[[  7.8 -34.4   1.7]
 [  6.6 -34.1   8.6]
 [  5.3  56.4   7.8]
 [  1.6 -48.5  -9.1]
 [ -2.4   8.8  -9.3]
 [  0.1  41.4  -0.9]
 [ -2.5  -0.4  -3.7]
 [  1.5  43.0  -2.4]
 [ -2.9 -46.6   7.2]
 [ -2.3 -16.6  -4.7]]
->
[[  7.8 -34.4   1.7]
 [  5.3  56.4   7.8]
 [ -2.4   8.8  -9.3]
 [ -2.5  -0.4  -3.7]
 [ -2.9 -46.6   7.2]]

[[-14.6   0.0  -0.9  11.4  17.6 -48.5   9.5   4.7 -60.5  -9.0   4.4   5.3
    5.9]
 [ -4.7   3.5   1.0  13.0  15.0  51.1   0.1  -2.7   3.7  -8.4  -7.7  -0.1
   -8.3]
 [-27.4  -4.0   3.4  -0.5   8.2  46.0  10.5  -2.8  16.1  -4.7   0.4   2.8
  -10.6]
 [ 25.9  -3.2  -0.1 -12.1  -4.4  36.7   0.1  -3.7   5.2  -5.5  13.7  -7.3
  -14.0]]
->
[[-14.6   0.0  -0.9  11.4  17.6 -48.5   9.5   4.7 -60.5  -9.0   4.4   5.3
    5.9]
 [-27.4  -4.0   3.4  -0.5   8.2  46.0  10.5  -2.8  16.1  -4.7   0.4   2.8
  -10.6]]

[[  2.9  -4.5  -1.2  -3.6  -6.3   6.1]
 [ -1.4   5.4 -10.4  -2.6  -9.8  19.2]
 [-29.5  25.9   8.3 -25.9  55.0  -7.9]
 [ -4.7   3.3   1.1  -2.6   7.9  -2.6]
 [ 16.3   7.7  13.7  -1.9   3.9   1.0]
 [-12.9   2.7 -13.3  10.5  -3.5  -1.3]
 [ -4.7  21.4   0.9  31.0  12.1 -24.6]
 [ 13.5  26.5  16.5 -19.1  19.7  18.2]
 [-32.7   2.1 -32.5  12.8  -8.4   5.6]
 [ -9.7  27.8 -17.4   2.2  -1.5  27.0]
 [ 26.7  11.1  23.2  10.2   5.8 -11.9]
 [ 16.2   8.9  -2.5   8.6 -17.6  16.5]]
->
[[  2.9  -4.5  -1.2  -3.6  -6.3   6.1]
 [-29.5  25.9   8.3 -25.9  55.0  -7.9]
 [ 16.3   7.7  13.7  -1.9   3.9   1.0]
 [ -4.7  21.4   0.9  31.0  12.1 -24.6]
 [-32.7   2.1 -32.5  12.8  -8.4   5.6]
 [ 26.7  11.1  23.2  10.2   5.8 -11.9]]

[[  2.7 -17.9 -37.5 -33.7 -16.7 -19.7  37.4 -33.9 -29.5  -4.7]
 [ 32.5 -11.6 -36.4 -30.6 -15.9 -19.4  55.8 -24.2 -27.8  -1.4]]
->
[[  2.7 -17.9 -37.5 -33.7 -16.7 -19.7  37.4 -33.9 -29.5  -4.7]]

[[ -3.7   2.3  14.8 -57.0  70.8  55.5 -63.0 -41.9  -3.7  54.2 -14.5  18.5
   19.5]
 [  7.8 -25.7 -25.0  58.9 -36.3 -24.5  49.5  61.5 -24.6 -15.6  35.5 -42.9
   12.5]
 [-40.0  20.2 -24.4  19.9 -24.3 -17.5  -4.5 -56.1  41.5 -23.8  31.8  44.9
  -15.8]
 [ 20.2  20.6  35.5   8.2  13.8  10.3  -3.8  19.7  -1.1   8.6 -44.0  14.9
  -20.8]
 [ 34.0   3.2  14.2  47.3 -43.0 -47.8  44.9  58.2   4.1 -18.8 -25.1 -20.2
  -30.9]]
->
[[ -3.7   2.3  14.8 -57.0  70.8  55.5 -63.0 -41.9  -3.7  54.2 -14.5  18.5
   19.5]
 [-40.0  20.2 -24.4  19.9 -24.3 -17.5  -4.5 -56.1  41.5 -23.8  31.8  44.9
  -15.8]
 [ 34.0   3.2  14.2  47.3 -43.0 -47.8  44.9  58.2   4.1 -18.8 -25.1 -20.2
  -30.9]]

[[ -5.6  21.8  -9.3  25.5  20.4  -3.8  47.2 -19.3]
 [ 27.8  26.5 -30.6  43.4  28.5 -36.6 -51.5  26.6]
 [ -0.4  31.1 -11.7  25.0  16.6  -6.1  48.0 -15.6]]
->
[[ -5.6  21.8  -9.3  25.5  20.4  -3.8  47.2 -19.3]
 [ -0.4  31.1 -11.7  25.0  16.6  -6.1  48.0 -15.6]]
